Each row has a name. Each question is about the rows just above it.

[110 111 80 169 77 104 46 156 96 89 82 122 50 96 85 112] = kiba
[110 111 80 169 77 140 46 156 96 89 82 122 38 138 85 112] = tafam
[110 111 80 148 77 76 62 102 96 89 82 122 139 24 37 112] = Dilu
[110 111 80 169 77 95 46 156 96 89 75 122 50 144 85 112] = Dibo
[110 105 80 63 47 30 94 38 96 89 103 94 98 138 85 112] = dufa
[60 111 80 146 77 75 38 156 74 89 82 122 50 91 85 112] = gesi
[110 111 80 169 77 181 46 156 96 89 82 122 112 138 85 112] = zedun
The value that zedun holds more than once: -> [112]
The row with [110 111 80 169 77 181 46 156 96 89 82 122 112 138 85 112] is -> zedun

[176 61 119 34]  taz
[141 151 83 151]  peke
[60 78 80 66]  zeg
[83 79 83 83]  nomam
[32 56 159 141]  tiso
[56 77 81 68]  kuri
[62 78 60 60]  baz
[61 77 75 68]  masig
Which value appears more than once in nomam? -> [83]
Shared by kuri and tiso: -> [56]
Which value appears more than once in peke? -> [151]
Which value appears more than once in baz? -> [60]
Which value is in both nomam and peke? -> [83]

[71 89 90 132 125 132 54 155 58 97 79 79 110 100 106 115 101 112 114 94 109 94 114 83 92 54 147 119 75 103 90 96 106 83 94 87 28 106 115 118 93 45 90 93 94 97 85 122 110 113 136] = zilu
[83 92 89 110 114 121 62 118 62 100 91 77 104 102 103 111 100 109 114 93 102 96 109 83 88 64 137 108 81 101 90 90 101 90 98 91 45 106 114 137 95 131 89 85 96 94 72 134 113 116 123] = suv
[84 94 96 113 117 116 75 120 82 99 90 85 107 99 100 112 98 110 106 94 101 95 109 86 93 85 129 113 86 99 93 97 100 94 98 90 82 108 109 116 98 76 96 95 98 96 78 122 107 111 133] = minut
[85 94 95 114 116 117 78 124 75 98 88 80 106 100 100 110 98 110 107 96 101 95 106 86 94 77 126 114 78 99 93 97 99 96 98 89 58 106 105 123 96 74 94 92 98 97 83 123 109 108 127] = mivif
[71 89 90 132 125 132 54 155 58 97 79 79 110 100 106 115 101 112 114 94 109 94 114 83 92 54 147 119 75 103 90 96 106 83 94 87 28 110 115 118 93 45 90 93 94 95 59 143 120 115 165] = Suvi
[82 92 94 120 123 120 77 125 77 100 88 81 103 101 102 109 100 108 106 95 102 94 112 80 89 66 133 114 78 100 91 92 100 92 98 87 73 107 108 118 96 66 93 88 97 94 72 138 116 114 140] = Lil
[79 91 89 123 117 135 75 131 66 100 81 67 106 102 103 117 101 112 112 91 105 93 113 83 90 70 149 118 76 102 91 95 102 87 97 84 60 107 106 118 94 50 89 90 96 93 71 136 123 109 130] = tega
[78 91 94 120 122 128 69 143 66 98 80 91 107 101 105 118 101 118 113 91 104 91 109 84 91 59 149 119 82 102 88 92 105 90 96 85 65 112 110 126 94 51 88 89 96 94 64 136 116 111 148] = pote
[85 94 95 113 120 117 72 122 73 99 87 80 108 100 101 115 99 110 107 95 101 95 105 87 92 75 129 116 83 100 93 96 100 95 98 89 69 104 108 117 97 73 92 92 98 96 82 128 112 113 128] = Nesib
[83 94 93 108 118 125 60 127 76 100 88 89 104 101 102 115 99 112 106 93 101 93 109 72 92 85 116 116 81 100 92 93 100 92 97 88 65 106 111 121 97 67 92 92 98 96 82 132 113 111 131] = dok
Whose row is [79 91 89 123 117 135 75 131 66 100 81 67 106 102 103 117 101 112 112 91 105 93 113 83 90 70 149 118 76 102 91 95 102 87 97 84 60 107 106 118 94 50 89 90 96 93 71 136 123 109 130]? -> tega
[71 89 90 132 125 132 54 155 58 97 79 79 110 100 106 115 101 112 114 94 109 94 114 83 92 54 147 119 75 103 90 96 106 83 94 87 28 106 115 118 93 45 90 93 94 97 85 122 110 113 136] is in which row? -> zilu
Whose row is [71 89 90 132 125 132 54 155 58 97 79 79 110 100 106 115 101 112 114 94 109 94 114 83 92 54 147 119 75 103 90 96 106 83 94 87 28 110 115 118 93 45 90 93 94 95 59 143 120 115 165]? -> Suvi

[100 94 70 108 108 103 71] -> Gopup
[115 114 93 162 116 55 151] -> Fetam
[100 94 103 34 59 103 44] -> Boko
[129 94 102 120 71 19 72] -> Ner
[72 84 95 76 127 181 82] -> zadok
Shared by Boko and Ner: -> [94]
The one value in zadok and Ner: -> [72]
Whose row is [115 114 93 162 116 55 151]? -> Fetam
The value that Gopup holds more than once: -> [108]

[143 76 143 135 106 143 98 23 76 76 143 45 97] = Nafi
[111 143 89 135 106 143 102 23 98 18 143 45 102] = Bor
[102 24 142 136 111 23 110 34 87 10 179 52 103] = vuzup
[111 76 89 135 106 143 102 23 98 18 171 45 102] = Mubut
[102 24 142 136 111 23 110 34 87 10 179 52 103] is in which row? -> vuzup
The one value in vuzup and Nafi: -> [23]
The value that Mubut holds more than once: -> [102]
Whose row is [111 143 89 135 106 143 102 23 98 18 143 45 102]? -> Bor
Shared by Nafi and vuzup: -> [23]
Where do [143 76 143 135 106 143 98 23 76 76 143 45 97] appear? -> Nafi

[123 115 90 116 109 82 98 117 120 94 106 92 110 92 90 118 120 119 110 106 102 89 76 76 83 121] : zegu
[117 114 115 94 101 83 108 104 114 99 118 85 98 108 89 96 118 99 118 119 107 86 116 115 83 117] : zokat
[88 91 84 131 105 112 83 127 81 84 112 102 107 96 104 91 86 85 117 92 98 106 91 92 108 87] : gole
[94 110 111 141 93 106 94 126 113 102 94 113 94 82 110 139 110 136 96 94 96 110 39 45 105 115] : Lisar
[116 110 111 141 93 106 94 126 113 94 97 94 96 82 110 139 110 91 92 101 99 177 87 88 110 96] : Miki
[97 92 173 91 115 110 102 87 95 129 84 124 92 96 170 91 92 57 92 101 99 177 87 88 110 96] : tem
[88 91 84 131 105 112 83 127 81 84 112 102 107 86 83 132 81 131 107 61 87 79 77 77 109 82] : zapo
[92 96 58 101 118 104 95 102 91 80 120 81 118 104 63 102 92 104 119 92 97 55 117 115 93 91] : kibof
Which row holds [88 91 84 131 105 112 83 127 81 84 112 102 107 86 83 132 81 131 107 61 87 79 77 77 109 82]? -> zapo
Whose row is [94 110 111 141 93 106 94 126 113 102 94 113 94 82 110 139 110 136 96 94 96 110 39 45 105 115]? -> Lisar
Which row holds [92 96 58 101 118 104 95 102 91 80 120 81 118 104 63 102 92 104 119 92 97 55 117 115 93 91]? -> kibof
The row with [97 92 173 91 115 110 102 87 95 129 84 124 92 96 170 91 92 57 92 101 99 177 87 88 110 96] is -> tem

[116 86 87 100 122 109 105 75] : Gelu
[91 127 118 104 91 109 100 171] : Kezi
[117 87 87 101 122 110 106 75] : lolo
[97 77 88 92 92 73 92 92] : dagag
[109 105 99 107 115 125 108 135] : loro
[111 83 86 98 114 96 101 55] : legiz
[100 118 109 105 100 117 104 159] : Zada
[84 88 87 102 125 113 107 83] : vop
[103 84 86 100 118 102 103 64] : kir
[103 104 104 104 107 122 106 148] : mape
[100 116 107 106 102 118 105 156] : vudog
The value that kir holds more than once: -> [103]
Whose row is [103 104 104 104 107 122 106 148]? -> mape
Repeated in dagag: -> [92]
Repeated in mape: -> [104]
Repeated in Kezi: -> [91]

[159 96 152 81 86 59] : togev
[182 65 113 129 59 159] : gito
[157 157 144 157 101 157] : Sukom
[159 68 101 114 60 114] : rom
[132 58 113 95 95 95] : sobu
[187 104 182 65 87 29] : Zap
The value that Sukom holds more than once: -> [157]
Whose row is [187 104 182 65 87 29]? -> Zap
Repeated in sobu: -> [95]
Repeated in rom: -> [114]
Whose row is [157 157 144 157 101 157]? -> Sukom

